The same turns and mirrors carry the whole set onto itself and the rows of a family onto each other. Which other rows belong to the same family as each row named below? List them in the order they appear above.
These 40 rows form 5 families of 8 rows each.
Z_814: 9 -7 -12 1 6 4 7 -3 7 0 -6 -21 14 2 2 -1 3 -4 8
Z_836: 12 -6 -11 2 7 1 6 -4 7 -4 -2 -22 12 5 -3 -1 4 -3 5
Z_979: -10 11 9 -1 -3 -1 -8 -7 5 -9 -7 7 -4 -9 12 -6 4 -7 -10
Z_360: -5 6 8 6 6 -4 3 -16 -3 -3 4 -4 14 7 -7 -4 -7 -9 2
Z_341: -3 13 6 2 6 -7 -5 10 -7 3 14 2 -5 -1 1 -12 1 1 -2
Z_209: -7 6 4 3 12 -6 4 -16 -7 -2 6 0 9 4 -4 -3 -4 -7 -1
Z_443: 12 -7 1 -11 -19 0 -6 -1 14 0 -12 -4 6 -7 4 -5 13 -10 0
Z_444: 1 -11 -15 -2 -13 7 -12 9 14 4 -2 -7 0 0 -1 14 -1 -2 2
Z_282: 7 3 2 0 6 3 5 7 -6 2 1 -7 8 15 -11 4 -11 -8 6
Z_635: 7 -3 1 -7 5 5 1 13 -10 -2 5 -6 8 9 -9 6 -7 -11 9
Z_870: -1 -14 -17 -5 -12 9 -7 9 14 3 0 -7 0 1 -2 9 -2 1 3
Z_928: -1 2 9 2 11 -5 1 -9 -11 -3 8 -4 16 6 -4 0 0 -13 6
Z_249: -4 16 9 -1 5 -3 -3 7 -10 8 13 5 2 2 3 -7 0 1 0
Z_285: -7 5 10 4 12 -1 7 -13 -2 -6 9 -3 11 6 0 -6 -1 -10 1
Z_274: 9 -6 -11 -2 9 1 3 -3 5 5 -1 -22 15 1 -6 0 4 -5 1
Z_178: -8 -3 -2 -3 -19 -6 -7 4 8 6 6 12 -4 -4 7 -2 12 6 1
Z_484: -8 17 10 4 5 -9 -1 8 -5 2 7 4 -4 0 7 -5 5 -2 -6
Z_917: 13 -8 -2 -7 -19 -3 -13 -6 16 1 -10 0 -1 -3 3 -6 5 -6 3
Z_661: 2 1 -6 -4 7 11 3 11 -7 1 1 -6 10 10 -8 4 -10 -1 8
Z_327: -8 2 6 5 12 1 8 -11 -6 -5 8 -3 14 2 3 -6 -1 -9 3
Z_266: -8 6 10 -2 -4 0 -10 -9 8 -3 -5 13 -3 -11 9 -7 4 -8 -9
Z_986: 0 -12 -11 -1 -7 4 -10 11 15 -1 -2 -12 -3 2 4 16 -1 -3 1
Z_720: -10 14 7 -1 5 -2 -1 9 -8 7 9 8 2 2 5 -8 3 3 2
Z_400: 7 1 -5 -4 6 9 -1 12 -9 0 2 -8 10 9 -7 9 -9 -4 6
Z_370: -5 2 -1 -2 -20 -9 -11 1 8 8 7 12 -7 -3 7 0 8 3 1
Z_219: -8 3 6 -3 -6 1 -3 -9 4 -8 1 12 -4 -11 11 -14 5 -7 -5
Z_392: -1 -4 3 2 -19 -12 -10 1 12 6 4 11 -7 1 6 -1 5 4 5
Z_308: -8 8 7 -1 -2 -5 -12 -8 0 -7 6 6 -6 -11 9 -11 4 -6 -11
Z_937: -1 12 7 1 9 -7 2 7 -10 4 11 7 -4 0 0 -10 0 2 0
Z_427: -8 6 8 -2 -6 -1 -5 -9 8 -10 -2 11 -6 -8 10 -11 8 -10 -6
Z_433: -4 -2 5 2 -14 -11 -7 1 14 9 6 13 -8 -3 8 -1 7 3 0
Z_221: 13 -9 -4 -6 -14 3 -5 1 20 -3 -11 -5 2 -8 3 -7 12 -9 1
Z_963: 8 -4 -2 -5 10 8 3 14 -5 2 4 -8 7 6 -10 6 -9 -9 4
Z_925: 14 -8 -7 -11 -14 1 -7 -1 14 1 -15 -3 3 -9 4 -2 13 -5 -1
Z_422: 8 -4 -15 -2 4 -1 2 -4 5 0 -2 -26 10 -1 -4 -2 5 -4 -1
Z_501: 6 -11 -17 -2 -9 4 -6 9 13 -1 -1 -16 -4 2 -4 9 -2 -2 -6
Z_88: 3 -16 -14 -4 -9 3 -5 8 14 0 -3 -5 -4 0 2 16 0 -3 1
Z_131: 11 -4 -13 1 7 1 -5 1 8 1 -8 -24 8 3 2 5 2 -6 3
Z_702: 10 -9 -6 -6 -16 6 -4 -2 18 1 -11 -2 1 -8 8 -11 8 -5 3
Z_620: 0 -6 5 -2 -24 -9 -7 3 11 3 4 11 -4 -3 3 1 12 -3 -2

Same family as Z_620: Z_282, Z_928, Z_484, Z_917, Z_308, Z_501, Z_131
Same family as Z_422: Z_979, Z_360, Z_341, Z_443, Z_635, Z_986, Z_392
Same family as Z_285: Z_836, Z_444, Z_249, Z_400, Z_370, Z_427, Z_221

The same turns and mirrors carry the whole set onto itself and the rows of a family onto each other. Which other rows belong to the same family as each row named below? List them in the order they appear above.
These 32 rows form 4 families of 8 rows each.
Z_551: -17 1 -8 -10 20 7 9 8 7 7 -22 -1 5 -7 -13 0 -4 -13 -4 13 -1 -2 1 -6 11 -7 4 9 5 -3 6 9 13
Z_723: -15 5 -28 -7 12 7 2 -2 2 4 -8 -14 -3 6 10 -11 -2 -23 -15 12 3 -6 4 -7 10 -17 -16 11 3 -5 -1 22 -2
Z_84: -18 8 -27 -11 8 5 3 0 -9 5 -14 -12 -3 1 5 -12 -3 -24 -13 14 3 -2 5 -4 9 -11 -5 6 4 -6 3 24 -3
Z_431: -19 3 -26 -15 9 6 2 -1 -6 1 -20 -7 3 5 3 -6 -8 -26 -11 11 -1 0 8 -8 8 -8 -5 4 11 2 -2 23 4
Z_900: -7 6 -10 -26 22 10 5 3 5 20 -6 -10 -7 -12 -8 -8 -7 -19 -9 21 3 -1 13 -2 7 -12 -13 11 10 -6 4 13 -8
Z_729: -9 8 -13 -29 20 13 4 3 10 14 0 -8 -8 -6 -2 -11 -6 -16 -9 18 4 -4 13 -4 10 -21 -11 14 10 3 -5 4 -10
Z_844: -3 -19 -18 -16 2 -2 29 13 23 7 -19 -2 -6 5 -8 -11 -3 -14 -9 -1 1 2 -10 6 11 -14 -11 -1 8 17 -6 -2 -20
Z_155: -10 -5 -12 -15 22 9 0 -9 1 13 -14 -2 5 2 -1 -13 -8 -18 -11 3 13 -7 12 -6 1 -19 -5 8 2 -10 0 24 10
Z_741: 11 -15 -8 -10 -9 5 14 4 8 4 -16 4 7 8 -13 -19 -10 -17 -5 -4 11 7 -5 0 7 -25 -14 -10 -4 -1 -13 11 -22
Z_691: -17 1 -16 -9 15 12 8 9 18 4 -16 -1 2 0 -5 -3 -4 -6 -6 9 2 -11 8 -5 17 -19 0 13 7 4 -4 0 12
Z_765: 6 -3 -8 -10 -3 11 10 11 17 14 0 0 -7 1 -15 -8 -6 -11 -9 -10 5 -1 -11 0 17 -23 -17 -5 -9 7 -4 -2 -20
Z_506: -1 -20 -14 -13 5 -5 30 13 16 15 -25 -4 -4 -1 -15 -8 -2 -16 -8 1 0 6 -11 8 9 -6 -13 -5 8 9 3 8 -17
Z_570: 14 -13 -25 -8 -3 8 10 1 19 4 -14 -10 0 -4 -2 -8 -6 -23 -20 2 3 7 -14 1 5 -23 -21 -9 -8 -1 -3 8 -23
Z_962: 7 -4 0 -12 2 7 11 11 8 15 -7 0 -5 -7 -23 -5 -7 -17 -6 -6 3 7 -18 1 12 -11 -12 -8 -10 0 7 9 -19
Z_129: 8 -16 -10 -5 -12 1 14 7 14 0 -21 -2 6 7 -14 -21 -5 -20 -4 -1 11 3 -10 1 4 -25 -9 -7 -3 0 -13 8 -19
Z_674: 1 -15 -12 -15 11 -1 30 11 9 19 -14 0 -6 -1 -11 -10 -5 -12 -10 1 0 11 -12 8 12 -12 -20 -3 1 2 5 11 -25
Z_56: 13 -18 -25 -13 -4 10 9 -1 21 0 -21 -4 5 0 -5 -4 -10 -23 -18 0 1 8 -10 -2 4 -20 -20 -11 0 7 -7 7 -16
Z_333: 0 -14 -16 -18 7 2 29 10 16 12 -9 3 -8 6 -5 -13 -5 -11 -11 -1 1 6 -10 6 16 -20 -19 -2 1 11 -4 1 -28
Z_473: -13 7 -3 -12 24 10 8 5 -4 14 -9 2 -1 -9 -5 -5 -6 -12 -8 11 4 -1 0 -2 19 -11 -4 5 -4 -9 9 11 4
Z_775: 11 -17 -24 -17 -7 8 9 2 11 2 -27 -2 5 -5 -10 -4 -10 -26 -16 2 1 13 -9 1 2 -14 -11 -15 0 6 -4 9 -17
Z_938: -13 0 -15 -19 18 12 0 -5 -2 9 -12 1 4 5 0 -16 -8 -15 -13 3 12 -8 15 -4 2 -25 1 8 0 -7 -5 19 4
Z_419: -12 3 -15 -27 14 8 3 6 18 9 -11 -12 -6 -6 -5 -8 -4 -19 -7 18 4 -8 14 -4 7 -14 -4 12 16 9 -5 1 -1
Z_727: 11 -12 -24 -12 -7 6 10 4 7 4 -20 -7 -1 -9 -8 -10 -5 -26 -19 5 3 11 -14 6 3 -18 -11 -15 -8 -2 0 10 -24
Z_892: -14 8 -11 -10 19 14 6 5 7 10 -1 2 -4 -1 3 -8 -5 -6 -10 8 6 -9 6 -3 25 -22 -6 8 -4 -3 -2 2 3
Z_416: 4 -9 -13 -9 -8 8 11 15 28 6 -15 -3 -2 2 -22 -3 -5 -12 -4 -8 0 -2 -8 -3 11 -20 -9 0 1 13 -8 -2 -10
Z_463: -11 1 -11 -23 17 6 5 7 12 17 -16 -15 -5 -13 -12 -5 -4 -21 -6 20 3 -3 13 -1 3 -6 -5 11 17 1 3 10 1
Z_596: -16 -3 -17 -15 15 8 0 -4 5 4 -17 -5 3 3 -1 -17 -4 -17 -11 5 13 -12 10 -4 -1 -26 7 12 1 -5 -5 17 7
Z_567: -16 1 -27 -11 12 8 0 -4 5 1 -14 -9 2 10 8 -6 -8 -23 -12 8 -1 -4 8 -12 9 -13 -15 10 10 2 -5 22 6
Z_825: 3 -10 -6 -11 -2 4 13 15 17 9 -22 -2 1 -5 -31 0 -6 -18 -1 -5 -3 7 -16 -3 3 -8 -6 -3 1 7 3 8 -9
Z_264: -13 -6 -13 -11 20 6 0 -6 7 9 -18 -9 5 1 -2 -14 -3 -19 -10 6 13 -10 7 -5 -2 -18 1 12 2 -10 0 21 11
Z_796: 13 -18 -4 -6 -5 3 14 1 11 9 -18 1 8 7 -14 -17 -10 -20 -4 -4 10 8 -9 -2 4 -19 -21 -10 -2 -4 -8 16 -16
Z_526: 11 -19 -6 -2 -8 -1 14 5 18 4 -22 -6 7 5 -15 -19 -5 -22 -3 -2 11 5 -12 -1 1 -19 -14 -7 -2 -3 -7 13 -14

Same family as Z_962: Z_551, Z_691, Z_765, Z_473, Z_892, Z_416, Z_825
Same family as Z_938: Z_155, Z_741, Z_129, Z_596, Z_264, Z_796, Z_526
Same family as Z_723: Z_84, Z_431, Z_570, Z_56, Z_775, Z_727, Z_567

The same turns and mirrors carry the whole set onto itself and the rows of a family onto each other. Which other rows belong to the same family as each row named below? List them in the order they appear above.
These 16 rows form 4 families of 4 rows each.
Z_362: -15 6 6 3 9 -9 4 15
Z_193: -11 7 13 16 -1 1 -4 3
Z_95: -8 13 18 10 2 1 -2 5
Z_527: 7 23 -5 8 -15 -2 5 5
Z_869: -5 24 -13 -1 -3 -7 12 12
Z_792: -7 7 15 12 -5 3 -2 7
Z_428: -1 19 -19 6 -2 -6 8 12
Z_346: -3 18 18 12 -4 5 0 12
Z_540: 0 25 -5 9 -15 -2 4 0
Z_30: -5 16 -17 2 6 -10 6 6
Z_565: 6 24 2 14 -11 -7 3 1
Z_672: -7 23 -16 2 -1 -9 11 9
Z_389: -16 6 4 6 10 -4 4 17
Z_142: -17 10 5 7 14 -1 2 12
Z_916: -14 9 -3 2 13 3 2 15
Z_995: 0 25 -6 12 -16 4 5 2

Same family as Z_792: Z_540, Z_672, Z_389
Same family as Z_193: Z_362, Z_869, Z_995

The same turns and mirrors carry the whole set onto itself and the rows of a family onto each other. Which other rows belong to the same family as each row named below? List them in the order they appear above.
These 18 rows form 6 families of 3 rows each.
Z_324: -2 -11 5 4 -3 3 -13 -13 4 2 5 11 -8 -6 -12 -7 6 0 -1 -5 7 -2 -6 -12 0 0
Z_38: -7 -5 4 4 -9 4 -9 -13 9 3 8 9 -1 -4 -14 -3 3 2 3 -2 5 -7 -2 -20 -3 3
Z_71: 14 -1 -6 17 9 -14 2 12 -16 -1 -8 6 6 1 3 12 5 3 9 3 -5 -1 -7 -15 9 6
Z_94: -11 6 -12 -3 4 5 -7 6 -1 -9 10 -1 13 -10 8 3 -4 -7 -10 -1 -21 15 5 0 2 11
Z_857: -2 -3 10 1 -8 5 -14 -8 6 -4 8 8 -4 -2 -15 2 6 5 2 1 6 -5 -9 -20 2 3
Z_372: -3 -6 4 6 -4 11 -9 -9 7 -4 4 13 -7 -2 -11 -3 9 -4 -1 2 8 -5 -11 -17 -1 1
Z_964: -6 0 -8 -6 7 0 -6 9 -3 -3 9 1 13 -15 9 0 -8 -6 -9 -4 -14 19 10 -4 1 10
Z_279: -13 1 -12 -10 9 3 -8 4 1 -6 7 6 11 -14 9 2 -5 -3 -4 -4 -15 13 8 2 -3 16
Z_687: -1 -2 8 0 -9 8 -11 -12 8 3 5 7 -5 -3 -11 -1 12 -2 -1 -4 5 -10 -5 -14 -1 2
Z_805: -7 -2 -10 1 3 7 -2 3 -3 -7 13 -3 12 -5 3 6 -8 -11 -10 -2 -14 21 7 0 1 16
Z_559: -9 0 -13 -9 5 4 -12 2 0 -13 10 4 8 -13 9 5 -8 -13 -9 1 -13 13 8 -2 5 15
Z_663: 8 7 -14 6 9 -14 1 12 -16 -2 -5 7 6 1 9 18 7 6 12 0 0 -5 -6 -13 10 8
Z_588: 10 5 -10 13 9 -13 6 4 -12 -3 -9 3 11 3 6 19 6 1 14 3 -3 -4 -10 -9 9 7
Z_769: 12 5 -4 12 7 -10 4 12 -13 -2 -6 8 14 3 7 20 4 7 5 -2 -3 -2 -10 -14 11 11
Z_310: -3 6 -12 -2 5 0 -10 4 0 -4 9 3 14 -13 7 7 -9 -8 -14 4 -16 13 11 -2 0 15
Z_648: -5 -5 7 0 -8 7 -12 -9 1 6 3 10 -2 -1 -18 3 9 6 -2 -5 -1 -6 -3 -13 -5 -3
Z_133: 12 2 -15 14 10 -11 4 8 -12 2 -3 7 4 7 7 17 2 5 9 4 -3 -9 -9 -12 9 3
Z_553: 11 5 -12 14 17 -8 2 5 -12 3 -7 7 10 5 6 17 10 -4 14 -2 -2 -3 0 -12 9 4

Same family as Z_648: Z_805, Z_553
Same family as Z_324: Z_71, Z_964
Same family as Z_769: Z_372, Z_279
Same family as Z_687: Z_94, Z_588

The same turns and mirrors carry the whole set onto itself and the rows of a family onto each other. Which other rows belong to the same family as each row named below? List them in the order they appear above.
These 40 rows form 10 families of 4 rows each.
Z_159: 5 6 12 -4 -7 3 8 0 -5 12 -8 6 3 9
Z_457: -4 -20 -2 10 4 8 -8 -9 -1 6 7 7 1 -10
Z_517: 2 -2 -3 4 2 11 5 1 -3 1 -6 14 12 -3
Z_531: -3 2 2 10 2 16 10 7 -15 13 -1 7 -3 -2
Z_669: -14 4 -4 15 5 3 10 -1 -16 2 1 -3 6 10
Z_758: -5 5 -2 5 -11 2 -10 -2 10 12 15 5 -7 15
Z_784: -18 -9 6 -5 1 -5 9 10 -11 18 -3 4 -2 6
Z_355: 0 0 -9 8 9 11 -8 -7 7 -2 3 9 5 0
Z_127: 4 -4 4 1 -9 9 2 1 2 6 -4 6 17 13
Z_978: -10 -5 -6 -3 -5 3 -9 7 -12 -1 -6 -2 9 -10
Z_57: -19 -8 5 -5 -3 -9 -1 5 0 18 5 -2 -4 17
Z_733: -8 1 2 7 -6 11 5 -4 -8 20 -5 -7 -13 10
Z_548: -9 3 -12 1 -14 3 -1 1 2 15 2 8 -17 -1
Z_70: -2 -15 11 7 2 6 4 -9 -10 9 -3 9 7 -5
Z_20: -4 -6 7 5 5 -12 -6 1 -7 14 7 17 7 -8
Z_858: 3 2 0 -5 -14 -1 -10 -1 13 10 7 3 -2 14
Z_716: -13 3 -7 -3 -3 -5 -17 -4 -3 -5 0 0 2 -6
Z_989: -3 4 11 -5 -1 -16 -4 3 -3 6 8 0 -7 14
Z_918: -9 -3 6 -2 -7 3 -7 2 -13 3 -8 -12 13 4
Z_641: -2 -11 -3 3 8 1 -3 17 -12 6 8 -5 -7 -5
Z_656: -8 -6 -10 6 -11 13 3 6 -6 19 -2 -2 -13 0
Z_154: -4 -14 10 10 5 -5 -13 -1 -3 20 13 -1 9 5
Z_903: -21 -9 -4 1 13 -2 3 7 -9 12 1 5 -10 -3
Z_267: -5 -5 -5 -3 1 -11 -12 12 1 3 15 1 -11 1
Z_601: -6 0 -13 12 3 13 -8 4 1 9 12 5 -11 -4
Z_290: -1 -3 14 1 7 -4 4 10 -17 8 0 -8 -3 8
Z_126: -22 -9 -5 1 8 -7 -8 1 3 13 10 -2 -12 8
Z_12: -9 10 -1 2 -9 1 1 -9 -1 15 -2 3 -17 9
Z_919: -4 -16 2 4 -8 -2 -13 -13 10 8 11 8 2 2
Z_706: -14 0 -14 8 -13 -6 -1 6 1 2 13 4 6 11
Z_829: -3 -14 8 4 -4 -8 -7 7 -6 20 9 9 12 -1
Z_320: -13 9 -3 6 -8 -9 9 -2 -7 1 4 7 6 15
Z_612: -1 -12 15 1 -10 -3 0 -13 0 10 2 10 8 7
Z_606: -14 -6 -16 16 -1 6 0 7 -7 3 10 -6 5 6
Z_117: 1 -5 -13 5 4 11 -13 2 9 7 9 -1 -8 -2
Z_731: -11 5 5 -3 -5 -5 -16 -9 -4 -1 -3 -10 6 9
Z_462: 2 -2 -2 5 -2 8 -11 -8 12 3 5 1 10 16
Z_693: 3 -1 -1 6 10 15 4 2 -10 8 -6 2 -3 -7
Z_642: -2 7 12 2 -12 4 7 1 -6 16 1 6 0 17
Z_378: -5 -6 9 11 14 -9 -12 -8 -6 14 10 7 4 -2

Same family as Z_126: Z_784, Z_57, Z_903
Same family as Z_159: Z_858, Z_117, Z_693
Same family as Z_267: Z_989, Z_641, Z_290
Same family as Z_531: Z_758, Z_601, Z_642
Same family as Z_656: Z_733, Z_548, Z_12
Same family as Z_457: Z_70, Z_919, Z_612
Same family as Z_829: Z_20, Z_154, Z_378
Same family as Z_706: Z_669, Z_320, Z_606

